Each path below is one point turned by a fixed rotation once a step. After each direction that follows a path, write how fast that rotation turns it, in deg/step (0 if it stays still).
Each turn is a multiple of 5 degrees from 10 to 175, or 0.
Each row of a path follows its step; steps can be skipped.

step 0: 1.90, -1.10, 1.20, -0.66, 0.95, -0.71, 0.54, -1.02, -0.40, -0.16, 1.90, 0.39, 0.03, -1.31, -0.54, -1.03, -0.95, -0.52, 0.97, 2.21, 2.03, -0.18, -1.98, 1.91, -1.35, 0.39, -0.22, -0.53, -2.13, -0.36, -0.70, -0.76, -2.86, -0.29, -1.40, 0.98, 0.01, -0.38, 1.27, 0.48, 0.26, -1.78, 1.18, -2.07, 1.70, -1.30, -0.18, 0.15, -1.07, 0.61, -0.02, 0.97, 0.20, 1.07, -0.90, 2.33, -2.45, 0.28, 1.39
step 1: 0.95, -1.79, 1.03, -0.49, -1.83, 1.06, -2.85, -0.56, 0.49, 1.01, 1.56, -1.41, 0.57, -1.19, -0.30, 1.11, 0.55, -0.89, 0.25, 0.77, 0.10, -0.12, -3.49, 0.22, 0.68, -0.56, 0.58, 0.00, -0.64, 0.70, -1.91, -1.47, -1.29, -1.17, -1.23, 0.64, 0.28, -0.30, -2.27, 1.18, -1.36, -0.15, 0.32, 0.13, 2.40, 0.32, 0.83, -1.22, 1.49, 2.02, 1.56, 0.37, 1.71, 1.37, 1.02, -0.67, -0.15, -0.14, -1.37
step 2: -0.30, 0.00, -0.86, -0.35, -0.46, 0.07, -1.00, 0.87, -0.85, 0.96, 1.12, 1.97, -0.71, -0.04, -0.71, -0.83, -1.52, -0.15, 0.65, -0.51, -0.53, 2.61, -1.03, -1.87, -0.86, 0.64, 0.61, 1.79, -0.71, -1.10, 0.17, -0.31, -1.43, 0.03, -2.68, 2.17, 1.23, -0.57, -1.24, 2.61, -0.99, -2.82, 0.33, -0.47, 2.06, 1.59, 0.74, 1.58, 1.41, 0.11, -0.61, -0.36, -0.55, 0.10, -1.22, -1.46, -2.25, 0.13, -0.29
step 3: 1.53, 0.16, -0.20, -1.51, 0.32, 0.73, -0.14, 0.28, 1.87, 0.51, 2.24, 1.18, -0.34, -1.08, -0.89, -0.38, -0.33, -1.79, -0.51, 3.08, 1.49, 1.60, -0.90, 1.56, 0.87, 0.31, 0.46, 0.06, -2.37, 0.00, 0.47, -1.95, 0.13, -1.56, -1.10, -0.17, -0.15, -1.38, 0.62, -0.12, -1.45, -1.59, -0.68, -0.46, 0.57, -0.21, 1.03, 2.52, -0.03, -0.44, 1.16, -0.84, -0.88, 3.20, -0.67, 0.60, -0.45, 0.33, 2.12
step 4: 1.81, -0.98, 2.83, -2.54, 0.33, 1.33, -1.39, -0.48, -0.53, 0.38, -0.60, -1.04, 0.45, 0.88, -1.47, 0.00, 0.16, 0.39, 1.84, 1.11, 0.00, 1.25, -2.26, -0.36, -0.80, -0.20, 0.65, 1.04, -0.42, -0.64, -2.27, -2.20, 1.92, 1.01, 0.44, 0.30, 0.91, -0.12, -0.87, 1.93, -1.87, 0.04, -0.28, -0.88, 1.80, -0.16, 0.67, 0.66, -1.71, 1.57, 1.10, -0.60, -0.10, 2.16, 0.26, -1.87, 0.01, -0.05, -0.99
step 5: -0.45, -0.23, 1.06, -0.88, 1.08, -1.58, -0.65, -2.14, -0.61, -0.90, 2.19, 2.23, -0.61, -0.91, 0.00, -0.19, -0.87, -0.92, 1.13, 0.10, 1.49, 1.30, -2.37, -1.46, -1.53, 0.57, -0.23, -0.33, -0.21, 0.44, -0.56, 0.92, -1.86, 0.71, 0.01, 2.67, 1.04, -0.59, 1.06, 1.48, 0.03, -2.56, -0.68, -1.86, 2.59, -0.11, -0.54, 2.18, -0.52, 0.67, 0.28, 1.01, -1.20, 0.83, -0.22, 0.62, -0.15, 0.14, -1.75
step 6: 2.04, -0.67, -1.52, -1.16, -0.80, -0.86, -0.45, -0.28, 1.84, -0.73, 2.09, 0.76, -0.55, -1.76, -0.24, 0.49, 1.24, -0.59, 1.57, 0.67, 0.71, 1.11, -2.57, 1.73, -0.21, 0.28, -1.57, 0.26, -2.07, -0.30, -1.70, -0.98, 0.32, -1.66, -1.51, -1.63, -0.31, -1.04, 0.17, 0.76, 0.14, -1.19, 0.23, -0.28, 1.57, 0.90, 2.15, -0.13, 1.15, 1.15, 2.59, 2.09, 0.99, 1.20, 0.48, 0.92, -0.34, 1.17, -0.42
step 7: -0.48, -0.39, 0.95, -2.60, -0.79, 0.41, -0.85, 1.27, -0.18, 2.04, -0.52, -1.17, -1.39, -1.18, -0.69, -1.19, -1.11, 0.68, -0.30, 0.73, -0.47, 0.78, -2.46, 0.90, -1.20, 0.37, -0.05, 2.50, -0.90, -0.03, -0.20, -1.14, 0.29, -0.28, -2.07, 0.93, 1.63, 0.00, -1.66, 2.76, -0.95, -0.69, 0.79, -2.98, 2.59, 0.94, 0.70, -0.87, -0.37, 0.27, -0.38, 1.26, 0.17, 0.20, -1.23, -1.18, -0.02, -1.20, -0.28
step 8: 0.88, 0.26, 0.05, -1.18, -0.50, 0.05, -1.23, -1.06, -0.06, 1.04, 1.55, 1.06, -0.84, -2.77, -0.29, -0.45, 0.59, -0.68, -1.72, 1.69, 1.12, 1.50, -0.70, -1.89, 1.86, 0.30, 2.13, -0.89, -2.56, 0.52, 0.17, -0.12, -0.88, -1.33, -1.96, 1.92, 1.13, -0.41, 1.44, 0.02, -0.04, -1.03, -0.85, -0.79, 1.89, -0.67, 1.18, 1.73, -0.91, 0.62, -0.93, -0.19, -1.82, 1.49, -0.76, -0.44, -1.63, 0.03, -1.90
Directions:
0.02, 0.30, -0.07, -0.13, 0.41, -0.36, 0.19, -0.84, -0.07, -0.21, -0.62, 0.44, 0.44, 0.31, 0.05, -0.13, -0.03, -0.14, -0.01, -0.62, 0.09, 0.23, -0.09, 0.24, -0.16, -0.03, -0.71, -0.26, -0.13, 0.30, -0.40, -0.29, 0.44, 0.45, 0.74, -0.09, -0.44, -0.22, -0.16, 0.15, -0.35, -0.26, -0.33, -0.04, 0.13, -0.01, -0.23, 0.34, -0.39, -0.25, 0.31, 0.38, -0.31, 0.44, -0.18, -0.26, 0.57, 0.38, 0.17  55
-0.28, 0.16, -0.36, 0.08, 0.16, -0.19, 0.09, 0.21, 0.43, 0.36, -0.23, -0.59, -0.02, 0.53, -0.01, -0.27, 0.05, 0.24, -0.24, 0.04, 0.95, 0.32, 0.61, 0.04, -0.08, -0.70, 0.23, 0.38, -0.40, 0.19, 0.14, 0.26, 0.58, 0.08, -0.78, 0.06, 0.30, -0.40, 0.15, -0.35, -0.71, -0.27, 0.05, -0.44, -0.15, -0.33, 0.24, 0.03, -0.31, 0.13, 0.09, 0.18, 0.23, -0.10, -0.06, -0.28, 0.12, 0.23, 0.21  85
-0.10, 0.51, -0.10, -0.22, 0.71, -0.07, 0.36, -0.04, 0.41, 0.14, -0.29, -0.16, -0.12, -0.41, -0.08, 0.22, 0.03, -0.09, -0.31, -0.60, -0.01, 0.26, 0.08, -1.25, -0.10, -0.04, -0.23, -0.29, 0.22, -0.69, -0.07, 0.19, -0.65, 0.13, -0.51, 0.40, -0.13, 0.25, 0.42, -0.05, -0.19, -0.18, -0.70, 0.22, 0.01, -0.02, -0.14, -0.02, 0.37, 0.21, -0.02, 0.09, -0.19, 0.17, 0.12, -0.32, -0.18, -0.25, -0.38  120
-0.20, 0.57, -0.14, 0.57, -0.02, 0.00, 0.04, -0.20, -0.20, 0.32, -0.66, -0.03, -0.67, -0.08, -0.33, -0.15, 0.07, -0.30, -0.07, 0.06, 0.07, -0.08, -0.67, 0.73, 0.36, 0.09, -0.03, -0.18, -0.59, 0.12, 0.50, 0.04, -0.26, 0.28, -0.40, -0.28, 0.12, 0.48, -0.70, -0.08, -0.10, -0.29, -0.11, 0.58, 0.08, 0.18, -0.13, 0.01, 0.31, 0.05, -0.38, 0.70, 0.46, -0.10, -0.02, -0.18, -0.25, 0.15, -0.43  65
-0.30, -0.19, -0.09, -0.24, -0.04, -0.77, 0.26, 0.23, 0.42, -0.09, 0.82, -0.14, 0.11, 0.71, 0.04, -0.08, -0.44, 0.15, -0.62, -0.43, -0.03, -0.46, 0.05, 0.42, 0.43, 0.13, -0.06, 0.20, -0.43, -0.58, -0.33, -0.32, -0.14, -0.03, -0.18, -0.08, 0.02, 0.19, -0.23, 0.39, 0.16, 0.04, -0.57, 0.23, 0.05, 0.80, 0.25, 0.42, 0.10, -0.13, 0.10, -0.19, 0.12, -0.54, -0.18, -0.03, 0.38, 0.02, -0.26  85
0.18, -0.03, -0.09, -0.17, 0.22, -0.67, -0.72, -0.11, -0.16, -0.05, 0.00, 0.48, -0.14, 0.50, 0.22, 0.19, -0.40, 0.14, -0.34, 0.44, 0.12, -0.42, -0.37, -0.39, 0.19, 0.15, -0.14, 0.46, 0.11, -0.30, 0.19, 0.09, 0.35, 0.11, -0.17, -0.04, -0.18, 0.57, -0.11, -0.34, 0.24, -0.60, 0.05, -0.86, -0.21, -0.30, -0.89, -0.13, 0.26, -0.27, -0.39, 0.12, -0.40, -0.12, -0.18, -0.10, -0.46, 0.01, 0.27  140
